Each row is where one point has got to under a steady rotation. How many ticks took it there?
The counts run from 0 to 602.
[ 95 114 157 125 119 143 162 131 141 124 145 160 132 125 119 148 172 125
  93  89 137  72  89  95 117 150 136 205 155 126 125 143 152 153 112 162
 147 101 133 172 162 136 123 123 126 119 121 167 173] : 15
[122 118 176 120 137 162 135 125 157 124 127 155 112 108 100 154 153 135
  94 106 125  92  98 107 118 141 108 203 141 126 140 154 126 163 110 155
 168  94 124 185 149 109 166 113 129 129 116 177 125] : 429
[100 123 163 141 116 118 162 116 163 144 147 162 126 107  96 158 162 133
 110 107 125 109  70 108 128 134 130 179 168 138 121 145 145 161 106 179
 122 102 122 187 150 125 153  97 112 119 110 168 149] : 308
[116 122 177 156 108 139 145 121 149 115 156 133 121 108 102 145 157 120
  93  84 123 102  75 104  98 134 115 171 134 130 113 152 127 177 101 154
 160  97 129 167 171 105 140 141 122 108 112 154 172] : 557
[110 138 151 149 117 165 128 128 152 112 132 165 125  99 101 145 165 116
  78  95 113  90  75  93 116 146 111 179 129 132 116 153 121 165 110 143
 166 115 127 190 153 114 143 129 129 111 124 170 142] : 319
[106 127 175 124 139 161 142 114 126 127 133 135 101 131  91 147 155 128
 100 100 125  88 103  98 100 144 121 200 152 125 116 147 139 154 128 152
 137  79 122 176 172 101 136 124 104 133 111 157 185] : 560
[116 101 173 123 127 143 152 106 124 134 137 128 102 112  85 126 149 112
 106  90 112  93  84 113 107 145 130 190 153 120 120 141 146 155 118 156
 131  96 128 193 171 122 140 124 113 131 102 145 192] : 388
[122 121 152 138 139 145 134  89 145 148 125 168 123  92 107 146 184 123
 102  96 126  97 100 110 122 110 139 185 155 129 133 148 149 147 130 173
 138 116 134 186 135 110 168  97 116 106 117 192 151] : 402
[118 126 157 121 141 145 140 112 174 122 112 147 107 111  78 155 147 128
 102 109 107 110  69  97 118 159 109 187 161 137 118 146 116 163 105 152
 151 113 124 203 144 133 147  98 121 130 100 155 146] : 311
[134  97 178 138 125 138 161 103 140 124 135 121 109 117  95 139 154 138
 122  83 125  92  92 122  97 134 133 187 158 124 124 152 133 171 109 164
 142  85 123 170 161 123 160 123 104 120 102 155 173] : 301
[115 128 155 146 116 150 135 119 172 118 135 164 122  91  97 147 164 110
  86  91 114 103  67 101 124 138 108 177 139 137 118 147 122 167 101 149
 165 126 134 199 150 118 140 117 140 106 119 167 137] : 114
[105 127 143 129 143 144 155 103 168 135 124 162 135 121 104 155 176 115
  83 108 120  96  86 101 126 125 127 193 185 137 121 156 124 155 121 145
 142 122 122 199 139 136 146 107 127 120 115 184 141] : 166
[117 117 173 123 132 132 151 102 139 143 134 126 109 118  84 141 158 109
 107  97 128 100  93 103  94 133 128 191 166 125 117 140 155 155 124 161
 131 106 133 183 169 108 127 118 115 126  97 151 197] : 389
[105 119 148 146 116 160 133 116 126 122 139 171 132 100 111 127 177 116
  89  76 118  76  75  98 119 138 142 179 132 124 116 144 142 147 118 157
 141 110 131 181 156 127 143 130 119  99 127 172 174] : 554
[108 119 147 120 128 149 146 120 160 124 126 179 125 103 113 149 175 129
  95  95 135  78  93  95 122 144 129 205 139 128 135 140 152 149 121 165
 158 122 140 181 137 128 135 107 138 115 121 184 146] : 284
[103 113 147 154 109 138 159 112 134 117 143 155 136 112 112 137 170 130
 107  75 122  78  66 108 123 140 148 178 160 129 113 144 136 159 109 170
 133 100 129 172 158 142 143 124 111 100 120 163 177] : 242
[122 126 174 155 108 131 153 118 150 112 148 134 118 115  95 152 155 137
 117  83 127 106  70 107  99 140 125 173 150 138 110 148 130 181  99 173
 140  87 122 165 167 115 145 122 108 111 107 157 176] : 40
[124 126 167 127 129 147 130 115 157 129 119 166 106  93  89 156 153 153
 118 103 122  98  86 104 119 149 116 188 136 134 132 142 138 166 111 175
 149  87 123 181 145 112 173  89 115 126 112 173 137] : 343
[130 122 156 152 126 140 143  96 159 134 131 161 132  91 108 151 183 124
 101  86 129  98  92 112 118 110 134 176 147 135 130 152 141 159 117 171
 153 123 140 180 133 112 165 109 129  93 111 191 143] : 403
[121 122 150 160 106 144 137 102 145 122 137 168 129  87 107 141 177 128
 105  71 131  86  78 103 116 132 142 175 129 133 117 141 145 160 112 175
 152 116 139 173 148 114 147 119 124  90 120 177 163] : 177
[118 130 153 116 148 144 137 102 168 138 110 154 108 115  90 150 168 115
  97 107 124 100  89  86 110 143 118 200 163 133 116 139 145 149 125 153
 145 126 133 195 142 119 125  98 128 124 102 170 164] : 282
[112 108 170 134 118 158 135 127 139 132 142 169 117  88 101 136 155 116
  88  99 108  93  79 116 132 132 115 184 128 120 139 154 134 158 104 155
 159 108 124 203 152 118 178 117 131 117 118 173 134] : 460
[113 129 158 130 147 140 160  93 156 129 122 139 126 141  97 161 174 133
 104 100 136  98 100  96  99 128 133 198 187 136 111 151 139 156 124 155
 134  99 127 171 150 124 126 109 109 123 105 172 177] : 304
[127 112 168 132 131 133 156  92 137 135 130 138 109 121  92 145 160 140
 123  88 129  93  96 109 101 134 142 189 165 130 121 138 147 156 120 179
 127  85 123 164 158 118 148 105  97 118 102 161 188] : 475
[ 96 119 142 120 128 146 152 127 161 126 127 177 131 108 110 146 171 116
  88 105 123  80  75  93 133 151 127 198 154 130 125 142 142 148 114 156
 147 120 130 192 141 141 134 111 134 120 119 174 144] : 80
[110 138 176 126 138 147 140 127 169 133 138 158 115 113  96 164 158 130
  84 122 122 106  97 102 115 133  98 191 148 133 129 160 126 163 109 155
 162 105 124 185 154 101 156 107 132 128 112 178 128] : 428
[106 131 162 136 128 145 147 124 159 133 136 173 131 103 109 164 171 147
 102 107 127  95  93 107 128 132 122 188 155 135 132 155 131 161 108 169
 148  95 121 181 142 121 170 102 121 117 122 187 126] : 168
[108 104 144 135 120 133 164 111 157 131 131 170 131 104 108 146 170 129
 111  94 126  87  76 111 133 142 141 191 169 134 133 143 146 154 109 166
 135 109 130 190 138 154 151 104 121 114 116 172 147] : 511
[114 120 175 157 105 140 138 123 140 119 155 151 117  92  98 140 160 126
  99  79 128  97  72 106 108 133 120 171 119 132 121 152 137 171 104 169
 160 102 131 172 168 101 154 129 120 104 113 160 167] : 352
[118 154 150 169 125 146 131 101 155 121 138 157 134 108  99 153 179 126
  90  86 127 103  74  88 106 125 129 170 148 143 102 152 121 164 118 157
 143 116 130 166 156 102 136 120 113  95 116 175 169] : 5
[109 107 151 121 124 129 156 106 159 139 130 147 121 102 100 136 167 100
  97  94 123  99  77 108 119 133 131 192 167 129 124 136 153 157 116 158
 143 133 138 205 147 139 124 108 137 118 103 163 167] : 251
